128 stands for zero in the data rows.
Here are some points, one per row:
[177 127  96 142 146 156  90 142 162 134 102 101 130  71  96 131 127 142 147 118 141  72  93  95  74 117 128 115 125 164 147 152 109  99 123  90 112 131 119 147 124 152 103 138  70 130 116 116 168 112 135 109 123 104 114 101 178 164  99 118 168  92 129 141]
[156 141 157 148 138 161 135 126 129  86 102 129 135 117 143 162 146 122 125 180 140 127 184 126 119 136 149  80 158  97 154 144 145 154 128 122 144 105 107 133 152 140 142 134 130 138 128 142 136  95 157 136 127 134  96 145 137 142 110 135 133 143 115 158]
[162 160 136 105 137 105 119 109 138  96 120 142 124 111 123 131 153 137 136 123 129 128 163  99 137 107 166 185 125 157 120 105 147 107 108 128 136 130 154  98 124 120 112 165 108 174 127 104 101 142 123 169 142 177 107 110 125 109  90 115  97 137 123 149]
[110 150 114 144 105 140 174 168 136 141 113  46 131 135 102 118  93 133 171 165 159  90 149 156 148 113 118 155 157  94 114 163 124 134 128 147 113 124 137 161 165 152 132 143 150 122 181 108  95 119 154  93 189 113 192 130 140 103 100 105 149 110  33 133]
[136 104 110 198 130 115 145 139  98  96 116  86 112 112  99 133 138 109 140 143 140 131 132  96 125 150 151 139 163 127 131 115 127 151 126 117 123 106 102 126 123  88 148 132 122 143 100 118 123 126 107 142  94 151 168 176 144 140 146 153 128 132 128 118]
[122 174 113 121  83  90 109 147 142 118 130 136 112 129 147 145 123 139 116 129 139 148 105 136 133 144  87 124 122 131 161  84 150 147 130  93 141 128 160 162 175  98 118 136 132 141 156 101 121 147 117 127 108 119 120 128 110 171 121 179 132 158  99 120]
[170 121 133 139 120 133 125 114 147 136 137 133 114 128 114 138 127 120 146 135 147 132 137 113 173  78 106 133 135 132  88 125 102 124 108  95 120 141 140 146 102 176 109 105 133  81 117 136 118 125 132 113 130 149 118 127 141 119 108 165 133 116 137 118]
[131 158 117  99 185  97 100 146 152  61 145 150 155 105 154  94 165 117  87 170 164 140 167 116 160 147 131 152 126 147  96 105 159 152 118 124 162 167 113 140 102  81 119 148 133 139  78 147 109 152  60 148 156 143 148  74 180  72 135 133 162 111 114 129]
[121 112 103 147 117 133 115 129 143 100 161 160  89 149 182 160 129 125 123 153 134 128 136 119 128 101 103 157 118 118 120 129 143 129 138 162 177 131 151 153 144 130 139 157 132 139 112  64 103 162 104 105 113 131 112 135 152 116 134 133 132 112 153 171]
[117 136 129 123 136 117  82 131 105  94 146 128 134 105 118 124 130 114 114 118 136 102 130 115 122 124 123 123  97 161 118 126 165 148  92 167 141 144 137  89 128 131 131 121 163 113 120 120 136 100 163 133  71 108 126 145  90 113 140 143 128 128 126 109]
[107 114 145 123  90 138 186 115 155 125 126 134 144 145 110 107  98 164 126 143 126 110 144 124  92 133 118 132 110 135 132  99 148 151 141 148 125 132 165 130 133 158 108 104 137 125 144 163 121 161 172 127 158  92 186 132 161 144  91 126 118 128 127 133]
[139 114 175 121 130 128 151  98 137 137 100 135 119 199 145  97 140 131  57  85  85 167 153  95 180 128 102  87 133  87 137 136 129 138 123 194 129 181 111 144 124 104 217 151 165 184 162  97  43 152 117 130 102 117 168  68  83 157 169  84 111 188 135 128]
[128 125 137 143 119  69 114 126 139 166 122 137 149 123 129 137 141  84  92 148 159 107 148 141 102 127 150 127 147 106 128 138 129 120 133 120 138 126 116 139 104 121 113 134 138 150 138 127 117 151 160 102 130 156 125 138 138 125 148 113  92 109 159 105]
[114 150 135 131 139 132 149 180 109 123 127 115  92 147 163 100  74 130 133  65 128 129 110 119 126 137 106  79 142 128 113 146 112 150 172 142 114 101 172 164 139 132 156 142 125 100 114 128  99 121 167 124 117 121  78 159 133 133 123 120 110 121 132 124]
[123 121 139 103 147 149 131  91 141 138 136 106 101 128 102  93 112 159 131 142 122 125 148 125 126 128 154 141 149 111 102 142 172  93 119 121 115  90 124 123 121  91 117 121 144 142 123 111 157 130 122 141 125 109 115  76 140 125 141 151 123  88 127  81]
[ 83 108  91 114 121 140 145 131 144 114 132 135 114  85 177 111 148 101 146 110 159 119 127 125 106 122 186 168  95 130  91 109 116 130 143  78 106  83 108 144 123 144 121 101  92 113 142 151 153 155 136 129 128 124 104 137 107 122 136 129 162 128  96 120]
[133 109 148 110 117 100 144 140 145  92 116 108  88 109 112 150 148 104 147 161 114 117 118 153 163 120 138 163 127 145 120 138 137 117 130 135 119 123 114 116 119 137  69 152 132 132 148 172 125  81 120 143 149 114 142 111 121 150 172  97 125 122 176 145]
[ 94 132 151 104 132 148 117 112 122 152 136 164 126  95 178 112 150 148 130 112  99 123  82 158 101 116 127  99 146 159 115  96 138 136 121 100 145 144 108 117 116 122 115 128 152 129  79  93 157 106 136 125 126 166 149  93 102 118 138 136 103 153 172 145]
[133 160  95 129 143 137 146 156 141 169  98 144  97 143 137 123 125 126 112 151 120 144 111 151 125  93 112 137 165 153 134 153 141 110 133 156 140 119 118 112 121 135 147 154 111 137 125 169 157 134 139 156  99 105 144 135 114 118  90 155 154 127 143 125]
[151 151 114 186 160 159 118 146 126 150  86 135 165  74  76 177 121 155 124 124 173  63  99 119  78  99 123  97 121 168 147 115  89  56 212 112 113  93 159  74 132 124  37 138 104  96 168 139 165  82  92  85 102 122 113 123 209 116 104 129 189 105 120 130]
[174 142 116  93 103 140 113 118 129 116 143 145 141 140 139 111  90 128 149 121 126 135 143 108 104 139 146 124 175 166 110 118 116 147 118 122 128 145 122  87 145 124 138 134 130 120 150 147 121 147 107 119 120 134 116 148 120 138 185 125 129 125 150 107]
[142 120 109 135 114 137 136 126 126 141 123 116 121 131  83 126 131  99 131 139 136 137 189 133 163 121 120 117 113 109 120 102  93 156 158 123  99 116 118 132 130 131 136 212 127 186 120 117 171  95 155 132 126 119 160 185 162 149 163 157 144  81  57 150]
[149 121  91 144 115 135 132 119 108 127 144 126 124 142 127  63 161 131  97 124  92 135 116 155 129 175 125  97 125 118 125 132 107  96 116 141 149 125 137 144 145 132 115 108 123  98 131 124 106 111 126  96 120 134 132 144 129 139 112 133 111 135  94 150]
[ 91 119 129 159 138 124 122 138 107 151 156 134 145 161 156  92  99 109 140  88  96  91 141  92 153 107  97 125 144 104 153 123 106 115 122 120 139 111 103 115 165 126 121 126 117 136 147 132 132 113 124 136 164 112 105 144 126 133 102 152 121 160 152 133]
[163 121 141 108 148 106 116 144 167 154 129 128 144 127 112 139 137 143 122 162 161 142 162 132 158 155 203 157 125 158 127  94 126 145 113 180 154 112 117 101  84 107 110 120 112 112 133  91 172 139  98 156 161 145 139  68 113 129 163 168 157 135 135 156]
[118  75 149 126 125 132 153 133 129 129 111 110 131 131  68 136 117 154 117 128 130 138  96 109 164 121 180  92  95 161 153 131 119  91 119  96 161 155  85 131 142 146 110 121 137 145 154 151 154 139 131 153 160 131 132 150  95  86 148 128 134  90 121 123]
[ 94 151 138  95 118 124 135 168 127 161 142 127 112 109 125 135 126 151 133 119 122 132 100 106 143 126 157 105 107  77 114  99 133 116  92 150 115 154 194 150 151 150 160 111 126 111 177 148 146 142 125  86 166 113 184 134 152 125  63  58 118 135 179 101]
[106 125 166 145 105 152 118 111 128 145 132  91 160 174 104 145 147 108 140 111 106 153 137 162 123 165 120 133 116 158 119 122 114 117 137 131 110 107 102 129 134 158 142 103 121 140 158 134 130 104 133 136  93 146 133 130 128 121  95 103 150  85 155 105]
[103 129 178 113 111  99 152 122 118  66 143 155  96 152 144 141 145  90  69 112  38 147 139 158 146 136 121 159 153 118  90 152  97 176  77 154 102 147 113 142 112  95 185 100 170 118 141 104 119 184 135 150 177 109 129 129  90 140 139 146  86 139 108 126]
[131 122 125 127 140 111  90 147 117 104 122 182 127 129 107 113 101 126 116 150 148 150 132 132 124 138 157 174 123 106 104 112 161 120 118 146  85 141 122 130 131 139 117  97 122 197  85 140 127 131 110 104 133 154 123  91 130 124 151 156 163 159 134 165]
[ 94 133 141  68 135  89 160 116 133 140 164 173 159 124 160 139  99 189 132 110 128 132  73 112 136 155 134 142 113  94 107 177 164 123 154 149 129 197 150 171 151 147 149  83  95  97 192 119 142  99 124 102 149 134 164 124 133 135  57 105 106 143 174  86]
[155 155  95 160 170 170  94 116 101 131 139 172 147 109 121 177 205  84 116  93  73 149 114 124 107 160 113 133 130 153  99 123 156 150 150 101 194 138 102  71  82 124  96 118 139 153  25 133 107 135 101 151  91 133  36  99  68 127 231 169 107 161 144 121]
[125 141 122 177 112 163 126 132 148 128 177 101 146 162 136 106 101 121 141  99 126  91  68 179 126 120 109 103 133  72 164 106 118 125 140 126 112 132 159 162 132 158 184 147 111  90 126 159 135 138 133 130  92 110 108 148 119 140 113 106  59 143 122 121]
[149 152 121 103 104 144 144 135 137 125 122 104 139 125 130 129 142 166 109 106 150 133 135 136 114  92 128 145  91 131 146 149 134 126 114 112 127  83 136 115 135 106 124 116 111 142 104 149 133 101 110  77 140 146 125 157 118 117 149 123 138 103 156 129]
[127  79 125 127 122 149  86 110  69 149  98 142 121 130 133 148 138 139 117 125 166 124 129 110 129 161  85 158 127 123 112 148 115 157 108 102 155 100 109 106 106 120 120 172 152 115 101 161 126 136  94 154 127 132 114 115 116 148 134 147 106 120 103 139]
[161 102 138 124 137 147 120 143  96 126 160 161 132 121 136 128 143 101 137 141 123 160 108 129 119 100  99 150 111 140 154 117 135 133 140 153 149 131  69 119 125 106 101 125 149 107  96 125 129 146 133 159 132 159  96 133 136 163 146 105 119 120 102  87]
[ 81  96 176 134 101 174 130 129 143 181  83  69  87 151  97 132 106 128 170 134  94  86 120 141 139 122 128  86 118 128 153 158 114  99 178  95 104 157 148  78 105 143 149  43 114 106 138 165 150  93 134 159 119 143 131 181  70 153  95  65 102  94  95  86]
[142 171 133 123 164 119 138  98 141 123  98 147 131 109 135 141 114 166 153 165 131 123 146 125 141 149 135 143 109 128 123  93 105 135 100 151 121 108  90 170  94 124  99 101 153 161 127 109 115 125 113 151 118 114 121 135 119  92 137 129 131 129 124 111]
[131 128 103  92 151 133 150 110 138 119 125 115 101  91 132 142 133  90 137 125 165 143 137 156 124 185 135 165 138  90 176 127 116 117 119  88 118 139 124  83 135 162 102 119 134  93 124 123 142 151 169 134 126 144 118 143 119  94 106 163 150 129 150 130]
[151 110 100 148 110  80 114  95 121 147 104 130 132 118 102 112 144 125 166  95 135 114 100 141 108 112 102  59 104 137 139 149 143 152 165 184 123 111 130 125 152 112 164 118 135 149 146 122  95 123  96 137 141 124 147  92 129 105 122 108 130 139 126 136]
[120 130 175 138 145  98 132 139 137 164 105 101 157 146 126 123 139 143 171 146  96 164 123 106  91 125 129 159  90 122 149 138 103 116 135 100  89 139 118 129 141 119 151 150 143  86 118 141 144 115 138 114 128 113 131 128 106 121 137 125 116 120 123 160]
[111  93 114  87 111 119 126 123 148 146 145 127 177  98 146 165  89 141 139 123  95 142 147 133 159 133 136 115 124 127 132 169 125 115 124 119 121 123 142 120 136 110 133 116 139 125 102 125 112 150 133 118  89 113 141 117 173 118 135 115 116 164 125 140]
[ 97 104 101 136 131 121  96 108  76 105 101 119 147 187 162 125 119 113 118 104 116 152 108 144 103 110 107 103 154 121 170 133 136 111 108 103 129 112 172 159  96 149 167 139 113  89 137  98 101 112 159 106 150  99 117 168 152 141 122 120 154 164 127 106]
[108 145 108 140 132 117 154 106  73 128 217 132 123 150 144 122 121 128 112 135 164 156 134 129 109 100  91  96 154 140 124 141 111 146 101 134 103 151 159 148 131 107 110 147  84 128 122 106 118 147 136 132 117 116 105 125 127 138 130 105 136 152 129 183]
There is one direction along which these points spread out most. Take the direction at right angles to it along which they spread out most. Go by this last direction. For each point below, how far along it does it lie, from 0 to 99? The average is 50, and the first point in the table lies past the average. One standard deviation of the points above along it is 16.
[174 142 116  93 103 140 113 118 129 116 143 145 141 140 139 111  90 128 149 121 126 135 143 108 104 139 146 124 175 166 110 118 116 147 118 122 128 145 122  87 145 124 138 134 130 120 150 147 121 147 107 119 120 134 116 148 120 138 185 125 129 125 150 107] -> 49
[117 136 129 123 136 117  82 131 105  94 146 128 134 105 118 124 130 114 114 118 136 102 130 115 122 124 123 123  97 161 118 126 165 148  92 167 141 144 137  89 128 131 131 121 163 113 120 120 136 100 163 133  71 108 126 145  90 113 140 143 128 128 126 109] -> 49
[111  93 114  87 111 119 126 123 148 146 145 127 177  98 146 165  89 141 139 123  95 142 147 133 159 133 136 115 124 127 132 169 125 115 124 119 121 123 142 120 136 110 133 116 139 125 102 125 112 150 133 118  89 113 141 117 173 118 135 115 116 164 125 140] -> 45
[131 158 117  99 185  97 100 146 152  61 145 150 155 105 154  94 165 117  87 170 164 140 167 116 160 147 131 152 126 147  96 105 159 152 118 124 162 167 113 140 102  81 119 148 133 139  78 147 109 152  60 148 156 143 148  74 180  72 135 133 162 111 114 129] -> 52
[125 141 122 177 112 163 126 132 148 128 177 101 146 162 136 106 101 121 141  99 126  91  68 179 126 120 109 103 133  72 164 106 118 125 140 126 112 132 159 162 132 158 184 147 111  90 126 159 135 138 133 130  92 110 108 148 119 140 113 106  59 143 122 121] -> 38
[114 150 135 131 139 132 149 180 109 123 127 115  92 147 163 100  74 130 133  65 128 129 110 119 126 137 106  79 142 128 113 146 112 150 172 142 114 101 172 164 139 132 156 142 125 100 114 128  99 121 167 124 117 121  78 159 133 133 123 120 110 121 132 124] -> 39
[103 129 178 113 111  99 152 122 118  66 143 155  96 152 144 141 145  90  69 112  38 147 139 158 146 136 121 159 153 118  90 152  97 176  77 154 102 147 113 142 112  95 185 100 170 118 141 104 119 184 135 150 177 109 129 129  90 140 139 146  86 139 108 126] -> 9
[149 152 121 103 104 144 144 135 137 125 122 104 139 125 130 129 142 166 109 106 150 133 135 136 114  92 128 145  91 131 146 149 134 126 114 112 127  83 136 115 135 106 124 116 111 142 104 149 133 101 110  77 140 146 125 157 118 117 149 123 138 103 156 129] -> 60
[142 171 133 123 164 119 138  98 141 123  98 147 131 109 135 141 114 166 153 165 131 123 146 125 141 149 135 143 109 128 123  93 105 135 100 151 121 108  90 170  94 124  99 101 153 161 127 109 115 125 113 151 118 114 121 135 119  92 137 129 131 129 124 111] -> 53
[155 155  95 160 170 170  94 116 101 131 139 172 147 109 121 177 205  84 116  93  73 149 114 124 107 160 113 133 130 153  99 123 156 150 150 101 194 138 102  71  82 124  96 118 139 153  25 133 107 135 101 151  91 133  36  99  68 127 231 169 107 161 144 121] -> 58
[136 104 110 198 130 115 145 139  98  96 116  86 112 112  99 133 138 109 140 143 140 131 132  96 125 150 151 139 163 127 131 115 127 151 126 117 123 106 102 126 123  88 148 132 122 143 100 118 123 126 107 142  94 151 168 176 144 140 146 153 128 132 128 118] -> 56
[ 94 133 141  68 135  89 160 116 133 140 164 173 159 124 160 139  99 189 132 110 128 132  73 112 136 155 134 142 113  94 107 177 164 123 154 149 129 197 150 171 151 147 149  83  95  97 192 119 142  99 124 102 149 134 164 124 133 135  57 105 106 143 174  86] -> 31
[151 110 100 148 110  80 114  95 121 147 104 130 132 118 102 112 144 125 166  95 135 114 100 141 108 112 102  59 104 137 139 149 143 152 165 184 123 111 130 125 152 112 164 118 135 149 146 122  95 123  96 137 141 124 147  92 129 105 122 108 130 139 126 136] -> 45
[ 97 104 101 136 131 121  96 108  76 105 101 119 147 187 162 125 119 113 118 104 116 152 108 144 103 110 107 103 154 121 170 133 136 111 108 103 129 112 172 159  96 149 167 139 113  89 137  98 101 112 159 106 150  99 117 168 152 141 122 120 154 164 127 106] -> 38
[149 121  91 144 115 135 132 119 108 127 144 126 124 142 127  63 161 131  97 124  92 135 116 155 129 175 125  97 125 118 125 132 107  96 116 141 149 125 137 144 145 132 115 108 123  98 131 124 106 111 126  96 120 134 132 144 129 139 112 133 111 135  94 150] -> 44
